Each row has a name. Each question is about the rows just above it. Places in a row count from 1.

[ 97 120  96 172 119  96  96 119] : j482
[150 126 151 146 111 100  64 155] : j211
[105 126 172  95 118 120 152  83] : j354
After [ 95 118 120], its row goes on with => [152  83]
[111] with -1 step of 1 on every entry: => [110]
At which places does j482 hold [96]? => 3 6 7
[105 126] with +1 step of 1 on every entry: => [106 127]

[164 150  57  64]  j843
[191 130  75 135]  j988
[193 159 160 205]  j297
[193  96  60  71]  j458
[131 181 192 141]  j368
[193 159 161  71]  j601
[ 61 148 112 137]  j367
[ 68 198 197 151]  j663
[150  81 203  77]  j938
[131  86 159  65]  j19
Shared by j297 and j458: => [193]
Which row holds [193 159 161  71]? => j601
The rest of the row after [193 159 160]: => [205]

[155 106  97 102 130 116 156 111 114 120  58  92 127 151 155 133 118 136
 116 139 109 115] = j858
[130 142 126 121 139 120 131 114 120 119 135 124 121 128 131 135 133 136
 120 129 126 125] = j208
[120 127 122 135 118 122 133 116 128 117 142 163 107 133 141 137 154 137
 116 138 118 154] = j806
[117 121 127 127 124 129 124 122 138 122 123 159 129 121 138 121 132 131
 121 117 121 152] = j35
[134 117 115 123 125 129 145 129 121 133 112 126 117 144 131 132 128 136
 133 125 116 128] = j44
[117 130 128 132 136 149 131 156 122 159 146 119 118 150 107 126 114 149
 156 136 141 111] = j936
[146 143 153 122 117 132 123 132 153 136 117 132 134 122 130 115 132 132
 137 116 123 132] = j59
[126 118 120 132 122 133 134 132 123 136 124 126 119 145 131 132 130 136
 135 133 131 127] = j294
[125 120 144 147 119 126 118 136 127 123 144 120 140 113 118 131 129  98
 127 147 139 124] = j289
Whose row is [134 117 115 123 125 129 145 129 121 133 112 126 117 144 131 132 128 136
 133 125 116 128]? => j44
Which row holds [125 120 144 147 119 126 118 136 127 123 144 120 140 113 118 131 129  98
 127 147 139 124]? => j289
[137 116 138] with +1 step of 1 on every entry: => [138 117 139]
[122] with +1 step of 1 on every entry: => [123]
Whose row is [146 143 153 122 117 132 123 132 153 136 117 132 134 122 130 115 132 132
 137 116 123 132]? => j59
Go on from [116 138] to the end of its row. => [118 154]

[ 52 124 129 168 169 120 125 118 123 125 106 124  57 117 118 179 125 103
 184 167 123 122  99 167 101 158 116 167] = j24
[136  93 176 134 125 119 125  82  99  84 136  98 136 170 169 143  84 155
 147 131  94  90 157 133 116 129 103 135] = j123
[ 52 124 129 168 125 120 125 118 123 125 106 124  57 117 118 179 125 103
 184 167 123 122  99 167 101 158 170 167] = j575
The rest of the row after [169 120 125]: => [118 123 125 106 124  57 117 118 179 125 103 184 167 123 122  99 167 101
 158 116 167]
Whose row is [136  93 176 134 125 119 125  82  99  84 136  98 136 170 169 143  84 155
 147 131  94  90 157 133 116 129 103 135]? => j123

[145 108 138 145  57 139 131 164  94  59] = j553
[145 108 139 145 196 139 131 139 162 151] = j207
[145 108 144 103  57 139 131 159 162 146] = j142
[145 108 144 103  57 139 131 159 149 151] = j802
At which places does j207 hold [145]? => 1 4
[108 139] with +1 step of 1 on every entry: => [109 140]
[145 196] with +1 step of 1 on every entry: => [146 197]
Go on from [139 145] to the end of its row. => [196 139 131 139 162 151]

[132 136 137 126 131 124  73 120 110  98 171] -> j883
[133 133 133 128 129 119  77 118 109 102 172] -> j25
[145 136 109 107 145 139 196 137 136 160  56] -> j562
[151 130 115 109 144 139 196 142 136 152 196] -> j432
[158 143 108 120 121 100 102 168 128 164 130] -> j224
[132 136 137 196 131 124  73 120 135 154 121] -> j616
Shared by j224 and j432: => [130]
Every place of [139] in j432: => 6

[121 161 152 135 130  59 160 138] : j165
[145 147 151 145 142 188 147 151] : j411
[ 68  79 121 149 139 130 135 148] : j144
[ 73  83 127 152 142 120 138 156] : j659
[ 62  73 126 157 146 118 142 160] : j72
[ 99  99 120 136 110  60  99  97] : j163
[148 147 132 121 147 118 142 152] : j588
[170 157 152 137 131  57 162 139] : j587
Places of [145] in row j411: => 1 4
Which row holds [ 62  73 126 157 146 118 142 160]? => j72
Every place of [120] in j163: => 3
The rest of the row after [146 118 142]: => [160]

[171 171 152 100 124  99 138  96 152 107] -> j733
[148  83 101 159 129 118  98 159  53 106] -> j223
[151  83 101 159 132 118  98 159 123 128] -> j442
[105 171 152 100 124  99 118  96  53 107] -> j83
Shift each entry of [124] by +1 times 1: => [125]
After [159 129 118], its row goes on with => [ 98 159  53 106]
[171 171 152 100] with -1 step of 1 on every entry: => [170 170 151  99]
At which places does j733 hold [152]? => 3 9
Go on from [171 171 152 100 124] to the end of its row. => [ 99 138  96 152 107]

[116 124 141 136 135 116 116 114 118 121 107 133 112 114 113 128 125 126
 133 146 123 123 132 125 149 162 132 128 109 142 121 108 127 154 146 123
 142 121 125 143  92] = j787
[133 124 130 133 135 122 114 115 118 111 142 162 131 121 152 128 129 138
 158 131 124 126 149 121 115 120 118 145 109 127  96 108 123 154 146 123
 142 143 125 125 146] = j179
[133 118 132 141 135 144 114 119 123 117 137 133 112 121 112 117 125 138
 116 146 136 126 132 125 123 136 133 128 109 131 115 108 112 166 141 123
 142 118 102 125 124] = j627
[133 137 119 133 135 133 114 115 104 129 186 133 112 100 148 128 125 138
 121 146 123 126 124 129 155 124 133 106 112 129 103 104 125 122 146 123
 142 121 123 125 124] = j493
[133 124 130 133 135 122 114  83 125 121 142 142 112 121 138 128 125 169
 125 146 123 126 164 124 111 124 133 127 143 118 115 108 147 154 140 123
 124 121 158 125 124] = j325
[133 108 168 122 135 133 112 115 113 119 153 133 126 136 132 147 125 138
 121 135 123 126 100 125  88 124 118 123 109 127 103 157 139 154 146 122
 107 121 125 125 132] = j580
[133 124 130 133 135 122 114  83 125 121 142 142 112 121 138 128 125 169
 125 146 123 126 164 124 111 124 133 138 143 118 115 108 147 154 140 123
 124 121  84 113 136] = j92
[128 126 128 133 127 133 172 176 140 150 142 133 107 133 138 128 124 128
 121 113 123 134 132 125 123 124 125 116 100 138 120 108 127 142 103 138
 142 121 125 138 124] = j921
At which places does j921 hold [128]? => 1 3 16 18
Where do [133 108 168 122 135 133 112 115 113 119 153 133 126 136 132 147 125 138
 121 135 123 126 100 125  88 124 118 123 109 127 103 157 139 154 146 122
 107 121 125 125 132] appear? => j580
Places of [138] in row j921: => 15 30 36 40

[102 111  98 127 105 141 153 139 159 135 145 112  86 155] = j445
[159 158 145 112 160 145 135 139 159 134 145 112 159 123] = j941
[163 179 181 164 113 142 153 123 182 112 162 135 159 158] = j191
Go on from [141 153] to the end of its row. => [139 159 135 145 112  86 155]
Whose row is [163 179 181 164 113 142 153 123 182 112 162 135 159 158]? => j191
Every place of [159] in j941: => 1 9 13
After [139 159 134 145 112], its row goes on with => [159 123]
The row with [102 111  98 127 105 141 153 139 159 135 145 112  86 155] is => j445
Whose row is [159 158 145 112 160 145 135 139 159 134 145 112 159 123]? => j941
Every place of [145] in j941: => 3 6 11

[120 112 135 161 139  62]  j881
[122 110 136 154 144  68]  j255
[103 161 160 150 150 115]  j218
At which places does j218 hold [160]? => 3
[136] with +1 step of 1 on every entry: => [137]
Shared by j218 and j881: => [161]

[158 166 161 108 151 116  88 128 127 129 150 144 128 126 143  97]  j970
[150 142 142 151 162 134  83  99 135 131 160 135 115 107 154  76]  j853
[142 140 110  96 121 123 108 113 126 153 151 119 150 103 125 130]  j274
[153 135 115 120  99 140 121 114 101 140  87 140  88 166  62 126]  j661
[123  70 119 146 126 153 121 130 131 126 132 124 123 129 151 113]  j810
[138 163 129  57 144 100 101 144 160 175 130 150 119 106 122 127]  j221
[135 126 122 126 136 113 121  99 131 130 144 119 132 100  71 125]  j188
[142 141 145 129  85 164 123 115 103  78 164  71 126 117 130 106]  j815
[143 153 141  96 105 139 112 122 128 121 150  98 110 109 116 110]  j546
Whose row is [142 140 110  96 121 123 108 113 126 153 151 119 150 103 125 130]? => j274
Which value is in both j815 and j546? => [141]
[122] with +1 step of 1 on every entry: => [123]

[145 144 140 142  77 140] -> j384
[138 166 115  87 124 106] -> j691
[138 166 115  87 124 107] -> j139
[ 72 124 140 115 109 134] -> j73
Shift each entry of [145 144 140] by +1 times 1: => [146 145 141]
Move every entry of [142  77] by -1 step of 1. => [141  76]
Move every entry of [166 115  87 124] by +1 step of 1. => [167 116  88 125]
The rest of the row after [115 109]: => [134]
After [124 140], its row goes on with => [115 109 134]
Move every entry of [77] by +1 step of 1. => [78]
After [140 142  77], its row goes on with => [140]

[190 137 134  88 112 169 201 124 115 145 174  81 123 132 192 138  90 118
 130 123 114 129 114 147 163 102 130  83] = j248
[183 132 133  97 121 172 193 124 114 140 167  85 126 132 184 139  90 117
 131 124 114 128 138 144 164 100 130  82] = j481
[185 133 133 186 119 172 195  85 114 141 169  84 125 132 186 137  92 120
 129 120 113 131 140 153 159 106 131  86] = j387
[188 135 134  90 114 171 200 124 115 144 173  82 124 132 190 138  91 119
 130 122 113 130 139 149 162 103 131  84] = j619
[183 132 133  97 187 172 193 124 114  86 167  85 126 132 184 136  93 121
 128 119 113 132 140 154 158 107 131  88] = j177
[181 131 133  99 122 171 190 124 114 139 165  86 126 131 182 136  94 121
 128 119 113 132 140 115 156 108 131  90] = j210
[179 130 132 101 124 170 187 124 114 138 163  88 127 131 179 135  96 122
 127 118 113 132 140 156 155 110 131  91] = j640
The rest of the row after [118 113 132 140]: => [156 155 110 131  91]
Whose row is [190 137 134  88 112 169 201 124 115 145 174  81 123 132 192 138  90 118
 130 123 114 129 114 147 163 102 130  83]? => j248
Go on from [125 132 186 137] to the end of its row. => [ 92 120 129 120 113 131 140 153 159 106 131  86]
Where do [188 135 134  90 114 171 200 124 115 144 173  82 124 132 190 138  91 119
 130 122 113 130 139 149 162 103 131  84] appear? => j619

[137 164 205 137] -> j744
[143 169 184 143] -> j860
[136 164 169 137] -> j556
[117 121 155 117] -> j953
[117 117 156 117] -> j58
Places of [117] in row j58: => 1 2 4
Go on from [136 164] to the end of its row. => [169 137]
The one value in j953 and j58: => [117]
After [164 205], its row goes on with => [137]
Which value is in both j860 and j556? => [169]

